(in the rows, 128 means zero)
Each named move below is a turn or a mirror, shown by a few rows before and after it. Which moves, in which order, take the first row of each later pair to the second? The first pair is answered.
move k_440:
[113 131 144 115 129 132 135 127 110 137 122] => [127 126 143 117 140 111 126 125 112 134 133]
[134 141 161 128 135 124 127 128 124 136 106] => [139 139 161 129 138 119 125 127 124 134 110]
[146 147 136 181 118  94 113 109 165 110 131] => [115 156 138 177  95 148 133 113 162 117 101]
move k_697:
[ 92 105 102 113 110 135 138 168 168 116 160] => [128 101 105 113 131  90 121 156 157 114 180]
[128 167 167 132 163  75  96 148 139 152 116] => [ 83 173 161 131 133 135 119 160 154 153  90]
[111 129 128 161 118 174 128 130 160 124 108] => [166 121 135 162 153 106 102 114 142 122 139]
[125 164 128 144 105 164 135 114 109 130  79] => [172 158 133 146 135 104 114 102  93 128 104]
move k_340:
[124 126 143 143 148 108 116 142 171 138 115] => [142 124 124 162 100 150 118 123 127 121  99]
[ 94 138 101 148  87 200 143 126 120 116 103] => [ 60 142 125 110 153 144 149 157 181 141 133]
[107 134 141 128 131 138 141 135 150 136 109] => [121 134 142 144 128 138 133 128 147 132  99]
[142 110 126 163 148 155 116 127 133 115 104] => [114 110 114 128 135 177 141 141 119 117 126]
Pairs:
(two moves a pair)
[121 126 133 101 119 151 137 116  84 158 109] => [134 124 140  91 147 112 128 117  90 164 129]
k_697, k_340
[119 133 140 158 107 173 130 110 106 136  85] => [125 121 141 111 169  78 126 134 135 140 168]
k_340, k_440
[ 73 142 151  96 138 164 176 142 115 138 132] => [100 148 180 145 174 122 139 129 157 146  92]
k_340, k_440
[120 138 139 101 122 158 140 123 113 117 118] => [145 139 152 133 138 134 115 112 130 116  98]
k_340, k_340
[154 132 120 124 161 102 141 128 152 150 135] => [140 130  99 106 122 147 164 129 115 141 145]
k_340, k_340
[131 128 122 104 125  87 128 124 148 141 143] => [124 131 114 134  86 140 129 115 141 131 104]
k_340, k_697
[120 131 117 108 119 151 134 136 123 113 137] => [111 137 134 113 141 140 129 140 150 124 123]
k_340, k_440
[112 133 126 141 156  96 135 132 149 105 147] => [106 131 105 132 117 138 152 128 111  95 151]
k_340, k_340
[ 79 123 132 123 118 139 149 152 170 134 120] => [120 120 142 164 131 108 116 134 178 128 101]
k_340, k_440
[123 125  99  97 106 117 138 127  85 118 197] => [125 128 103  95 106 120 138 124  75 122 194]
k_440, k_697
[ 85 124 117 111 128  89 119 159 190 118 169] => [112 118  87 138  53 158 124 130 120  91 147]
k_340, k_340
[167 146 150 119 171  93 122 102  89 152 123] => [112 160 158  98 161 143 152 119 104 170  99]
k_440, k_340
[146 131 142 122 163  98 115 119 124 136 144] => [147 137 148 118 160 113 120 113 106 145 129]
k_440, k_697
[108 131 141 154 158 118 131  91 158 116 140] => [117 133 145 153 161 113 129  86 149 118 140]
k_440, k_697
[120 115 126  93 118  93 129 129 140 128 140] => [129 118 135 126 119  93 113 121 158 127 109]
k_697, k_340
[ 98 132 107 130 129 177 148 148 123 155 151] => [109 137 114 128 131 179 148 139 102 162 141]
k_697, k_440
[121 134 118 119 129 110 153 123  90 112 152] => [118 136 120 118 128 116 155 122  85 114 146]
k_440, k_697
[145 128 100 140 124 111 120 142 141 109 123] => [114 134 104 121 124 133 136 155 150 120 118]
k_440, k_340
[ 95 127 117 116 114 152 138 131 140 114 148] => [140 119 119 146 129 108 107 115 143 103 152]
k_440, k_340
[163 104 128 127 133 111 123 140 113 110 176] => [162 104 125 124 130 114 125 140 110 110 177]
k_340, k_340
[162 118 121 124 134  80  84 117 163 113 120] => [ 99 126 114 116 102 151 114 137 184 117  92]
k_697, k_340
[117 123 119  88 118 134 136 133  72 125 135] => [136 120 135 100 157  80 114 132 102 129 143]
k_440, k_340
[117 143 115 139 120 130 112 137 110 160 122] => [111 142 113 140 118 133 114 140 116 158 124]
k_440, k_697
[ 87 139 116  55 122 144 123 163 137 156 132] => [106 144 139 120 134 136  87 148 179 155  74]
k_340, k_697
[133 107 100 149  75 165 140 124 112  93 126] => [127  99  96 109 109 115 147 144 126  96 185]
k_440, k_340
[129 137 128 142 162  84 125 127 175 142 117] => [122 139 116 169 113 146 129 117 158 130  79]
k_697, k_340
[144 104 152 137 170  79 109 130 152 131 140] => [122 100 143 138 161  91 113 142 178 124 144]
k_697, k_440
[161 120 144 182 127 121  87 121 147 116 116] => [170 112 118 134 110 121 110 121  87 110 172]
k_340, k_697
[ 98 127 151 141  84 139 146 113 123 132 104] => [ 88 122 143 145  82 133 143 122 142 125 114]
k_440, k_697
[120 160 138  93 137 128 137 115 137 150 134] => [153 157 141 128 133 116 115  96 131 141 116]
k_440, k_340
[151 123 135 152 133 129 105 119 108 124 104] => [ 98 127 127 109 127 160 139 145 115 133 122]
k_697, k_340
[132 124 111 109 127 133 156 119  95 135 144] => [ 97 131 122 112 138 143 160 134 137 145 123]
k_340, k_697
[108 135 157 114 167 150 145 130 128 164  94] => [145 131 160 140 169 131 124 113 116 158  85]
k_340, k_697
[115 129 116 129  89 173 141 124 117 128 108] => [137 131 145 158 139 117 109 121 164 138  93]
k_340, k_340
[ 74 121 110 119  81 162 151 164 152 121 156] => [ 81 130 143 150 122 129 124 162 202 137 120]
k_340, k_440
[117 176 130 134 135 128 125 124 103 117 124] => [116 175 132 128 146 115 125 127 110 120 135]
k_340, k_440
[102 122 106 139 101 132 133 145 162 114 148] => [118 119 106 140 112 107 124 142 162 112 161]
k_440, k_697
[117 116 131 138 140 104 126 145 179 128 124] => [104 120 131 137 131 125 135 147 179 130 112]
k_697, k_440
[121 131 156 148 145 117 112 121 122 133 106] => [ 93 131 147 112 140 133 136 137 116 137 130]
k_340, k_340
[112 124 139 119 154 107 127 131 152 129 138] => [113 121 119 118 108 154 141 121 110 116 135]
k_340, k_340
[142 160 179 149 161 102 110 104 108 165  77] => [151 151 173 154 171  75  99 108 124 156  98]
k_697, k_440
[148 126 185 162 176  90 117 101 132 157  94] => [ 79 125 156  76 147 144 180 135 103 162 149]
k_340, k_340
[102 133 125 150 134 116 121 141 168 134 129] => [ 96 132 108 138 102 152 138 140 137 125 134]
k_340, k_340
[168 147 141 120 126 149 111 134 124 123 137] => [158 149 146 108 140 137 113 142 138 129 145]
k_340, k_340
[135 116 129 107 106 149 132 136  97 127 133] => [110 122 147  96 134 137 136 151 131 142 128]
k_340, k_440
[154 126 137 122 146 132 123 134 104 142 104] => [127 129 137 108 145 147 136 147 117 147 105]
k_697, k_340
[112 124 125 129 125 133 134 136 144 124 119] => [135 120 120 143 119 125 124 126 131 115 121]
k_440, k_340
[ 48 154 150  66 171 127 163 146 110 155 127] => [ 98 161 177 157 171 125 114 110 128 153  42]
k_340, k_440
[160 121  99 172 104 106 107 105 151 132 145] => [ 95 126  92 133  95 148 144 136 170 141 152]
k_697, k_340
[ 99 147 105 153 107 161 105 129 160 134 103] => [124 135 104 141 142  93  90 133 171 130 152]
k_340, k_440
[164 111  99 123 106 193 152 113  83 115 114] => [147 110 107  64 160 134 164 138 102 133 172]
k_697, k_340
[139 133 132 121 139 119 128 127 117 127 133] => [127 137 138 120 142 128 132 131 126 133 123]
k_440, k_340
[146 119  95 150 132 120 131 113 108 109 133] => [115 122  90 120 133 130 151 129 113 116 150]
k_340, k_697
[139 122 126 149  93 167 126 115 106 117 106] => [128 118 119 152  89 170 127 123 123 111 112]
k_440, k_697
[ 93 129  77  70  99 124 158 146 118 116 162] => [160 126 105 119 149  42 104 122 141 118 149]
k_697, k_340
[154 168 165 120 124 105 108 119  91 139 104] => [101 174 165  96 121 136 133 142 116 149 103]
k_697, k_340
[ 86  99  97  85  84 179 159 162 117  96 140] => [180  88 112 106 139  68 109 132  96  93 172]
k_697, k_340
[153 133 135 139 137  81 104  91 129 114 136] => [140 126 126 144 133  82 105 103 154 105 145]
k_697, k_440
[119 111 131 110 128 108 135 154 124 112 186] => [ 99 127 145 145  99 175 138 144 127 120 109]
k_340, k_440
[139 140 117 146 148  98 100 117 153 129 146] => [102 146 113 151 121 148 115 127 166 129 120]
k_697, k_340
[ 76 129 107 101 102 159 177 156 170 105 140] => [177 112 108 171 117  82 112 116 158  80 143]
k_440, k_340
[159 129 124 126 133 174 119 111  78 120 112] => [126 130 131  77 172 143 136 140 104 137 153]
k_340, k_697
[130 142 140 122 143 114 113 115 137 135  99] => [132 140 137 123 144 108 111 118 142 133 103]
k_697, k_440
[ 95 112 103 104 133 142 135 155 131 122 144] => [143 107 112 147 150 100  98 134 141 115 132]
k_440, k_340
[122 137 127 134  92 157 113 134 132 123 106] => [122 139 144 134 125 121 103 140 164 134 107]
k_340, k_340
[115 127 108 116 108 162 115 118 115 134 100] => [125 130 128 132 144 121  94 117 149 141  91]
k_340, k_340
[149 102 111 170 135 132 118 117 117 127 125] => [149 105 113 170 133 136 120 116 112 129 121]
k_440, k_697
[145 130 136 110 116 152 146 107  93 133 137] => [133 131 148  92 151 119 146 120 121 144 152]
k_697, k_340
[137 127 108 125  91 137 150 144 106 114 184] => [133 128 108 125  88 143 151 144 104 115 179]
k_697, k_440
[116 130 119  86 138 114 127 147 119 145 180] => [123 132 122  84 140 112 126 141 108 149 176]
k_440, k_697
[169 136 148 181 138 104  98 105 128 119  82] => [175 127 117 119 118 108 129 106  57 110 151]
k_340, k_697
[166 139 148 165 138 141  93 121  84 122  69] => [161 122 123  95 159  89 113 145  71 116 169]
k_340, k_440
[108 153  94 130 149 109 119 117 148 152 139] => [122 154  92 157 133 121 109 105 143 145 116]
k_697, k_340
[127 137 154 119 150 117 134 124 126 142 143] => [125 135 151 120 151 113 133 127 134 138 148]
k_697, k_440
[114 101  92 130  82 146 127 145 151 103 158] => [107 110  98 126  74 168 135 141 136 111 139]
k_697, k_440
[124 143 135 110  83 152 127 127 127 135  81] => [133 135 141  89 134  80 115 141 157 141 128]
k_340, k_440
[ 97 122 156  87 124 150 181 126 129 140 130] => [ 90 117 148  90 124 145 179 133 147 132 140]
k_440, k_697
[153 115  98 123 101 105 127 129 127  99 177] => [166 119 106 119 106 101 126 121 107 105 172]
k_440, k_697
[121 139 153  98 153 134 147 131 169 165  71] => [120 136 133  95 111 176 162 123 131 153  71]
k_340, k_340
[124 113 118  87 141 166 150 134 146 142 128] => [163 110 120 135 126 168 124 109 133 130  96]
k_340, k_340
[120 118 132 133 128 132 131 144 141 111 134] => [125 117 129 139 121 137 128 141 135 108 128]
k_340, k_340
[142 105 132 159  95 173 119 109 116 106  89] => [157 106 137 157 102 162 116 102 103 110  90]
k_697, k_440
